Each row is where one point has got to under a steady rotation. How many steps took it there?
The counts run from 0 to 498.
[ -1  -5  -2 -12 -10   1   2 -29  -2 -18  14   5 -15   5 -16  17   2  -9
   0  -2 -12  -9 -11  -6   1 -19 -12 -11   8  12   2   6  19   8 -19   7
  -4  -6   9 -13  -7 -25  -5  -1 -37   8  -4 -19   9  14   6  27  12] => 50
[-13  -3   6  -8  -8   3  -4 -34   0 -13   3  12 -23  23 -10  -4  -2   0
  -9   7  -8  11  -2  14  -5 -10  -1  -1   5  11   2 -23  19   5 -14  -5
 -19 -17  -3 -26  -7 -11   1  -8 -26 -10   1 -10  12  22  18  -8 -10] => 118
[  0 -10   4  -3 -10   0   5 -29  15  -9  11  -3 -15   2 -14   1  18   8
 -18 -14 -12   4 -13  -9  -7 -31  -2 -16   2   3  -6  11  17  -1 -38   4
 -13   7  -7  -9   7 -15 -10   2 -16  11  13 -17  16   4   2  20   3] => 60
[  7 -11   8  -3 -13   3   3 -27  18  -9  23  10  -9   3  -8   5  27  26
 -10 -13  -9  -4  -9 -22  -6 -23  -5   0  17   2 -14  -6   9  -1 -16   0
  -6   8  -7  -5  -7 -10   6  19 -19   3  21  -7  -1  18   4  12 -23] => 259
[ -8 -12  -1  -2  -4   5  -3 -28  10 -16  30  14  -3  24   4   4   5  15
 -17 -11  -7 -10  -5  -1  -3  -2   8   1  10  -2  -9   2  21   3  -7  -8
 -17 -20  10 -19   2  -6   6  -2 -29  -5   6 -16  -9  19  29 -15 -17] => 447
[  3  -7  -2  -8  -3 -10   3 -15   8 -20   8   8 -11  -9 -16 -18  21   1
  -5 -11 -26  15 -19   5  -7 -14   1  -3  -3  15  -2  -9  27  12 -29  -3
 -31 -13  -8  -9  14 -14 -13 -15 -27   0  -1 -15  12  10   0   3  -5] => 393
[ 15  -4   2   0  -9   9   3 -27   5 -12  25  19   4   9 -14   8  15  11
 -26 -14   1 -11  -1 -17  -6 -13  -2 -16  21  -2  -3  21   5   3  -6  15
  -6  -4   1  -7   4  -8  10  15 -38  -5   1 -15  -8  12  18  17 -10] => 253
[ 14  -4  10  -2 -13  -8 -14 -31   0  -1  14  24  -9   2 -17   0  -1   6
 -12 -12 -10 -10  -8 -11  -6 -19 -11  -1  21   6  -3   7   5   7  12  -5
  -4  -9   9 -10  -8 -23   6   4 -42  -2 -20  -1  -3  18  16  13  -4] => 5
[ 10  -2  -4  -2   2  -9  -4 -18   7 -17  14  14   1   3 -10 -15   8 -10
 -20 -12 -17   6  -7   5  -9  -3   3 -16   4  13   1   9  19   7 -18  12
 -26 -15   0 -12  18  -9   3 -15 -41  -5  -7 -23   7   3  20   6  -1] => 399
[ -2  -2   0 -12  -8  11  -6 -28   1 -20   9  -1  -9  26 -28  -8   7  12
 -13   3  -3   5   1  -7 -13 -15   2  -5   5   8   4 -14  21   0 -24  18
 -18  -4 -12 -24   5  -8   9 -13 -31   0  17  -8   7  11  12  11  -6] => 98
[ 10  -5   1  -3   2 -10  -7 -14  -6 -18  11  21  -4  -7 -26 -21  18   3
  -4   3 -19  12 -12   1   0  -4 -11  -6   0   7  -2  -9  10  26 -10  -8
 -30 -13 -13 -21   6  -4 -16   0 -36  -6  -5  -4  -1  12  -1  -3 -20] => 165
[ 10  -9  -3  13   2  -2  13 -15   5 -11  23  20   2  -5  -3   2  22  12
 -13 -14 -19   0 -22  -6   4 -10  -9   1  12   0  -3   7   8   7 -25 -16
 -27 -11   5  -3   7  -7 -28   5 -27  -7   3  -3   5  29  11   5  -3] => 206
[ -5 -17  11  -6 -27  -1  -2 -31   9  -1  14   6 -20  25 -16   4   0  14
  -6  -7  -3  -6  -5 -15  -1 -28  -5 -13   5  10 -17  -5  21   5 -17  -1
 -10   1   1 -18  -9 -12  -5  11 -11   3  11 -25   8  21  -1   1 -17] => 296
[ 15  -6  -4  10   8   1   7 -18  -4 -16  24  17   7   0  -2   5  19   0
 -17  -9 -17  -2 -18  -2  11  -4 -10  -6   9   3   6  14   2  12 -19 -10
 -22 -15  12  -7   7  -8 -25   6 -37  -2   0  -3   3  24  16  12  -3] => 205
[  5 -24   0   6   3 -15 -16 -28  -5  -8   8  10  -4  15 -13  -8  16  -3
 -17   1 -20  21  -9  -1  11 -10  -4 -10  -4   6   4  -1  14  18  -9   5
 -27  -5   1 -18  10   5  -1   2 -26   4  21 -25  10   4   9  -5 -23] => 144
[ 11  -8  16   1 -10  -6  -7 -24   5   0  16  20 -19  -9 -16  -8  10  19
  -3  -9 -19  -7 -17 -11  -6 -18 -14  -7  22   6 -18  -1  10  13   1 -17
  -8  -6  -4  -9  -9 -23  -3  12 -32   4 -13   0   5  15  -4   7 -19] => 3
[ 12  -4  -6   1   7 -10  -8 -22  10 -13  14  13   7   5 -11  -8  15  -5
 -28 -17 -19  11  -6   0  -5 -11   7  -7   7   6   2   9  21   6 -15  15
 -23 -12   2  -7  20  -5  13 -13 -40  -2   8 -16   7  -1  26   4  -3] => 403
[ -5  -5   2  -2  -7  -3   3 -22  -3 -10  11   9  -9  22 -20 -14   3   3
 -17  -5  -5   9  -2   7  -6 -15  -4 -11  -5  15  -4  -5  29  14 -25   0
 -31 -18  -4 -28  14  -3 -16 -13 -19 -11   3 -20   3  17  12 -16  -6] => 134
[ -4  -1   5  -6  -5  -1   3 -33  -8 -15  25  24 -12   2  -5   4   4  13
  -7  -7  -3  -4  -1  -1  -9 -17  -3   4   5   2  -2   0  22  15 -14 -19
 -19 -12   9 -15  -5 -11 -19  -2 -25  -9 -11 -18 -20  28  23  -6  -5] => 463
[  9  -9  15   3 -14  -5 -15 -35  14  10  -2   9 -19   7 -19 -17   9  10
 -24  -3 -13  15 -11   2   0 -23  -6 -18  12   5 -14  -5   3   6 -13  -4
 -14  -2 -17 -16   0 -10   9  13 -19   4  10   1  30   7   3   7 -16] => 336
[  6 -12  10  -5  -9  -9 -20 -29 -10 -13  22  23  -9  -2 -20  10  10   9
  -6   6  -9  -1  -5 -16   3 -12 -13  -5  12  -6  -1  -2   5  19   6  -1
  -8  -2   4 -19 -10 -10   4  19 -38   2  -4 -15 -18  11   5   4 -23] => 493
[  2 -12   7   6 -17 -12   4 -25  20   0  20  18  -6  -6   0  10  21   9
 -16 -19 -17   3 -14  -9  -4 -24  -6   7  14   0 -10   8  10   1 -16  -9
 -16  -9  15   3   8 -11   2  11 -17  -1   9 -19  -6  22  20  -9 -11] => 223
[ 15  -3   2 -12  -6  -2   8 -11   6 -24  26  13  -3  -6 -16   2  25  19
  -2 -10  -4 -10  -8 -23  -2 -12 -10 -15  10   4  -4   8  12  10 -14   8
 -15   6  -5 -11   1 -14 -12  13 -37   5   1 -20 -12  12  -2  21 -17] => 246
[ -7 -11  12  -5 -25   0  -1 -32   5  -3  10   9 -17  28 -18  10  -7   4
 -10  -5  -2  -8   2 -11   0 -24  -9 -19   9  10  -7   1  19   3  -6   9
  -3  -6  11 -20  -8 -15   5   4 -19   0   3 -29   5  16   9   5  -8] => 297
[-11  -9   1  -7  -8  -7  -3 -32  -6 -17  25  14 -11   7  -3  10   9  11
   1  -7  -5   1  -1  -9  -2 -19  -4  13   1   4   2 -13  27  12 -12 -15
 -15 -16  16 -10  -9 -11  -7  -3 -27  -6  -2 -21 -13  25  18  -9  -9] => 459
[  8 -10  13  -1 -19  -1 -13 -26  15   5   5  10 -20  13 -25 -18   1  14
 -19  -4 -12   1 -11   0  -9 -19  -5 -23  11   8 -19  -2  11   8 -12   3
 -13   0 -18 -24   2 -11   1   9 -22   2   1  -7  20   6  -2   0 -21] => 332
[  4   5  -1  -9   3   9   8 -18   4 -23  27  19  -7   3  -3 -16  15  21
  -8  -8 -13   0  -7   2 -14  -2   5   6  13   4  -4 -10  23   9 -22 -11
 -26 -17 -10 -13   4 -12  -7  -8 -33 -13  -3   0  -6  21  16  -4 -10] => 430
[ 21  -5  12   4  -8  -4 -11 -31  -3  -3  18  24  -8 -10 -10   2   8   8
  -8  -4 -16  -8 -13  -9   1 -13 -11  -9  20   2  -6  12   2  12   7 -11
  -7  -8   0 -10 -12 -23   2  13 -39   8 -17   0   7  12   9  19  -7] => 6
[  0  -9   0  -2  -2  -8   0 -20  -8 -16  29  12  -3   1 -15   1  23  23
  -7  -9  -1   0  -9 -15  -3 -23  -4  -2  -4   1 -10   4  23  18 -24  -7
 -23   6  -4 -14   4  -3 -25   2 -17   6  10 -24 -14  10  -1   2 -18] => 474
[ -2  -9   8   1  -8 -14 -16 -28  -3  -4   6  22 -13   7 -14  -7   1  -8
 -17   1 -15  12   0   9  -1 -12  -2  -3   4   6  -2  -6  16  15   2   0
 -25 -24   7 -20   7  -5   9  -3 -33 -13  -8 -24  -2  12  19 -16 -14] => 151
[ 11   2   0   3  -3   6  -7 -29  -8  -6  -3   9  -2  19 -25 -10   1  -6
 -20  -2 -16  13 -11   5   2 -20  -7  -1  13  15  10  -4  10   2 -14   5
 -14 -13  -3 -16   1 -10  -1 -11 -35  -6   5  10  26  20  23  19  10] => 354
[ -3  -9  -2  -4   2   1  -3 -28  -8 -13   4   7 -11   8 -15 -11  20   5
  -5  -1 -12  18 -11   8   2 -17  -5  -3  -7  11   2 -14  21  17 -34  -7
 -31  -7 -11 -21   3   2 -23  -8 -20  -5  13 -14  13  17   2   5 -10] => 129
[ -4  -3  -1 -14 -19   2   5 -29   5 -16  11   8 -19   4 -17  14   3   0
  -4 -10 -13  -7 -12  -5  -9 -28 -11   5   6  17  -1  -4  23   2 -24  -1
  -7  -6   5 -12  -2 -28  -4  -8 -27   4  -3 -15   8  21   4  21  14] => 49
[  8   1   8  -1  -6   8  -8 -32  -3  -6  -1  11 -12  16 -23 -10  -9  -7
 -16  -2 -13   6 -11  11  -1 -13 -10  -8  14  14   5  -8   7   6 -12   1
 -11 -19  -6 -20  -3 -16   2  -4 -39  -6 -14   6  22  18  17  14   7] => 350
[  5 -10   3  -2  -5   2  -2 -40   7  -8  12   8 -20  -2  -1  18  14   1
  -6  -5 -21  -1 -22  -3  11 -23  -6  -8  15   3  -3   5   6   6 -21 -11
  -5  -1  12  -6 -14 -22  -5  12 -25  15   5  -5  21  13   4  23   5] => 43
[  8  -4   9  -4  -7   4  -6 -28   3  -2   1  13 -24   4 -17 -16   5   5
  -5   5 -23   7 -18  10  -2 -10  -8 -13  14  13  -5 -15   6  11 -12  -9
 -17 -11 -17 -24  -6 -16  -7   3 -32   1  -7   9  30  15  -2   8  -8] => 348
[ 16  -7   0   9   2   7 -10 -30  -7 -10   0   5  -3  14 -25 -10  11  -7
 -12   1 -19  15 -19   2  13 -11  -9 -10  12  14  11  -3   5   7 -18   4
 -14  -5  -7 -19   0  -7  -5  -8 -37   2   7   6  29  14   8  26   5] => 355
[  1  -8   6   5 -10  -7  -8 -27  -6  -9  32  22   0  12 -17   4   5  10
 -26  -8   4  -7   5 -12  -8 -19  -3 -13   5  -8 -10  15  17  14   0   6
 -16  -6   7 -16   7  -3  -6   4 -32  -3  -1 -26 -21   8  17  -3 -14] => 480
